[[136 132 134]
 [118 145 151]
 [128 138 140]
 [109 129 139]
 [109 145 143]]
->
[[136 132]
 [118 145]]

[[126 114 148]
 [111 150 107]]
->
[[126 114]
 [111 150]]

[[136 138 132 124 116]
 [113 115 112 122 127]
 [131 107 129 100 120]
 [126 126 126 126 127]]
->
[[136 138]
 [113 115]]

[[121 150]
 [114 151]
 [115 149]
 [108 109]]
->
[[121 150]
 [114 151]]

[[129 134 106 129]
 [127 132 110 123]
 [132 126 104 134]]
->
[[129 134]
 [127 132]]

[[140 136 115 131 135]
 [132 134 157 131 107]
 [118 107 120 132 114]
 [130 115 116 131 125]]
->
[[140 136]
 [132 134]]

[[115 131 131 138]
 [130 128 144 110]
 [129 146 102 136]
 [138 124 115 140]]
->
[[115 131]
 [130 128]]

[[130 115]
 [152 123]
 [131 121]
 [151 122]]
->
[[130 115]
 [152 123]]

[[143 127 111 146 130]
 [150 154 128 139 133]]
->
[[143 127]
 [150 154]]
---
[[134 126 126 140 120 120]
 [145 135 120 151 135 107]]
->
[[120 120 140 126 126 134]
 [107 135 151 120 135 145]]

[[152  99 148 128 137 133 124 131 111 126 122 112 127 127 140]
 [103 122 103 118 125 132 129 132 142 128 122 137 133 135 110]
 [100 133 103 117 121 135 130 126 143 116 115 120 118 130 121]]
->
[[140 127 127 112 122 126 111 131 124 133 137 128 148  99 152]
 [110 135 133 137 122 128 142 132 129 132 125 118 103 122 103]
 [121 130 118 120 115 116 143 126 130 135 121 117 103 133 100]]

[[129 128 139 125]
 [127 129 106 134]
 [127 128 117 131]
 [127 129 106 134]]
->
[[125 139 128 129]
 [134 106 129 127]
 [131 117 128 127]
 [134 106 129 127]]

[[125 118]
 [131 141]
 [134 109]
 [119 134]
 [108 126]
 [109 128]
 [117 139]
 [128 132]
 [130 106]
 [136 127]
 [132 130]]
->
[[118 125]
 [141 131]
 [109 134]
 [134 119]
 [126 108]
 [128 109]
 [139 117]
 [132 128]
 [106 130]
 [127 136]
 [130 132]]

[[110 126 131 119 127 135]
 [155 153 101 117 131 101]
 [132 118 127 140 124 124]
 [107 128 131 116 139 136]]
->
[[135 127 119 131 126 110]
 [101 131 117 101 153 155]
 [124 124 140 127 118 132]
 [136 139 116 131 128 107]]

[[142 117 110 118]
 [134 124 125 117]
 [128 103 109 106]
 [135 104 101 109]
 [144 130 124 128]]
->
[[118 110 117 142]
 [117 125 124 134]
 [106 109 103 128]
 [109 101 104 135]
 [128 124 130 144]]

[[130 134 157]
 [135 146 130]
 [108 125 134]
 [118 128 148]
 [114 130 130]
 [117 136 117]
 [127 135 147]
 [118 131 135]
 [127 139 132]
 [122 136 128]
 [112 126 138]]
->
[[157 134 130]
 [130 146 135]
 [134 125 108]
 [148 128 118]
 [130 130 114]
 [117 136 117]
 [147 135 127]
 [135 131 118]
 [132 139 127]
 [128 136 122]
 [138 126 112]]
---
[[110 108 112 111 109]
 [110 109 111 110 108]
 [108 108 107 108 110]
 [113 114 114 114 114]]
->
[[108 112]
 [109 111]]

[[120 124 115 126]
 [148 124 157 149]
 [137 138 117 125]
 [124 126 118 126]]
->
[[124 115]
 [124 157]]

[[135 138 132 145]
 [149 126 128 127]
 [146 118 120 130]]
->
[[138 132]
 [126 128]]

[[119 111 117 133]
 [142 107 151 123]
 [143 123 138 133]
 [108 109 120 118]]
->
[[111 117]
 [107 151]]

[[124 131 126]
 [115 135 125]
 [121 131 126]
 [143 119 131]
 [101 142 120]]
->
[[131 126]
 [135 125]]

[[121 123 129]
 [123 146 128]
 [135 156 131]
 [113 128 129]]
->
[[123 129]
 [146 128]]
---
[[123 119]
 [121 123]
 [143 138]
 [140 120]
 [129 118]
 [141 132]
 [128 129]
 [105 115]
 [135 134]
 [131 124]
 [128 129]]
->
[[128 131 135 105 128 141 129 140 143 121 123]
 [129 124 134 115 129 132 118 120 138 123 119]]

[[119 118 127 137 118 138 148 148 119 147 138 148 131]
 [148 149 137 108 149 107 117 118 148 119 107 118 130]
 [149 150 138 107 149 106 118 119 148 120 107 119 130]
 [118 117 127 138 118 138 148 148 118 147 138 148 130]
 [124 123 120 132 124 133 137 137 125 135 132 137 127]
 [132 131 127 125 131 125 135 136 132 135 124 136 129]]
->
[[132 124 118 149 148 119]
 [131 123 117 150 149 118]
 [127 120 127 138 137 127]
 [125 132 138 107 108 137]
 [131 124 118 149 149 118]
 [125 133 138 106 107 138]
 [135 137 148 118 117 148]
 [136 137 148 119 118 148]
 [132 125 118 148 148 119]
 [135 135 147 120 119 147]
 [124 132 138 107 107 138]
 [136 137 148 119 118 148]
 [129 127 130 130 130 131]]

[[141 109 110 124 142 128 107 120 113 120 130 137]
 [131 130 121 132 124 124 136 128 139 129 124 106]
 [130 135 142 152 138 141 112 146 138 149 143 140]
 [117 144 142 128 135 133 129 125 121 135 122 125]
 [137 110 108 147 131 106 111 137 151 145 137 136]
 [113 122 135 148 113 113 130 145 143 152 141 132]]
->
[[113 137 117 130 131 141]
 [122 110 144 135 130 109]
 [135 108 142 142 121 110]
 [148 147 128 152 132 124]
 [113 131 135 138 124 142]
 [113 106 133 141 124 128]
 [130 111 129 112 136 107]
 [145 137 125 146 128 120]
 [143 151 121 138 139 113]
 [152 145 135 149 129 120]
 [141 137 122 143 124 130]
 [132 136 125 140 106 137]]

[[124 122 128 125]
 [124 107 126 118]
 [134 126 123 139]
 [114 131 130 130]
 [136 125 126 124]
 [127 130 132 134]
 [128 121 128 130]]
->
[[128 127 136 114 134 124 124]
 [121 130 125 131 126 107 122]
 [128 132 126 130 123 126 128]
 [130 134 124 130 139 118 125]]

[[121 130 130 130 131 137 128 133 130 126 127]
 [133 120 124 124 141 126 156 116 146 122 152]
 [138 132 131 132 126 124 125 131 126 137 126]
 [123 134 134 135 126 137 118 138 123 133 117]
 [130 132 125 128 134 134 141 129 139 121 144]
 [139 135 133 133 124 125 119 134 123 139 122]]
->
[[139 130 123 138 133 121]
 [135 132 134 132 120 130]
 [133 125 134 131 124 130]
 [133 128 135 132 124 130]
 [124 134 126 126 141 131]
 [125 134 137 124 126 137]
 [119 141 118 125 156 128]
 [134 129 138 131 116 133]
 [123 139 123 126 146 130]
 [139 121 133 137 122 126]
 [122 144 117 126 152 127]]

[[147 116 109 118 135 128 125 123 128 122 137 141 137 127 123 114]
 [138 132 128 114 114 142 143 138 130 114 122 131 118 136 126 130]
 [120 146 110 116 129 120 121 134 120 119 102 143 128 132 146 136]
 [125 149 119 136 121 115 124 128 128 104 126 131 133 127 113 139]
 [135 128 112 125 123 138 131 127 141 143 123 130 138 147 129 118]]
->
[[135 125 120 138 147]
 [128 149 146 132 116]
 [112 119 110 128 109]
 [125 136 116 114 118]
 [123 121 129 114 135]
 [138 115 120 142 128]
 [131 124 121 143 125]
 [127 128 134 138 123]
 [141 128 120 130 128]
 [143 104 119 114 122]
 [123 126 102 122 137]
 [130 131 143 131 141]
 [138 133 128 118 137]
 [147 127 132 136 127]
 [129 113 146 126 123]
 [118 139 136 130 114]]
---
[[105 120 121 150]
 [127 129 126 122]
 [125 133 129 139]
 [122 127 120 120]
 [137 125 128 131]
 [146 131 132 127]
 [113 135 146 136]
 [122 135 132 123]
 [118 133 121 140]
 [130 129 136 146]
 [123 126 123 119]]
->
[[119 123 126 123]
 [146 136 129 130]
 [140 121 133 118]
 [123 132 135 122]
 [136 146 135 113]
 [127 132 131 146]
 [131 128 125 137]
 [120 120 127 122]
 [139 129 133 125]
 [122 126 129 127]
 [150 121 120 105]]

[[150 136]
 [137 139]
 [135 119]
 [116 123]]
->
[[123 116]
 [119 135]
 [139 137]
 [136 150]]

[[121 130 124 121 134 126 129 136 128 122 129]
 [133 119 132 106 130 143 115 135 117 138 132]
 [137 144 137 137 116 126 148 113 145 128 136]
 [116 124 116 142 137 115 125 135 125 119 117]
 [124 132 126 133 128 122 134 128 133 121 129]
 [118 132 119 150 131 111 135 127 134 115 121]]
->
[[121 115 134 127 135 111 131 150 119 132 118]
 [129 121 133 128 134 122 128 133 126 132 124]
 [117 119 125 135 125 115 137 142 116 124 116]
 [136 128 145 113 148 126 116 137 137 144 137]
 [132 138 117 135 115 143 130 106 132 119 133]
 [129 122 128 136 129 126 134 121 124 130 121]]

[[114 131 109 122 135 146 128]
 [141 131 110 133 136 140 142]
 [134 136 137 139 121 150 108]]
->
[[108 150 121 139 137 136 134]
 [142 140 136 133 110 131 141]
 [128 146 135 122 109 131 114]]

[[113 124 151 107 140 133]
 [107 119 135 126 124 131]
 [142 132 105 150 128 123]
 [136 129 106 150 114 128]
 [116 128 120 140 116 127]
 [115 122 133 128 128 130]]
->
[[130 128 128 133 122 115]
 [127 116 140 120 128 116]
 [128 114 150 106 129 136]
 [123 128 150 105 132 142]
 [131 124 126 135 119 107]
 [133 140 107 151 124 113]]

[[138 138 143 151 136]
 [149 153 116 138 115]]
->
[[115 138 116 153 149]
 [136 151 143 138 138]]
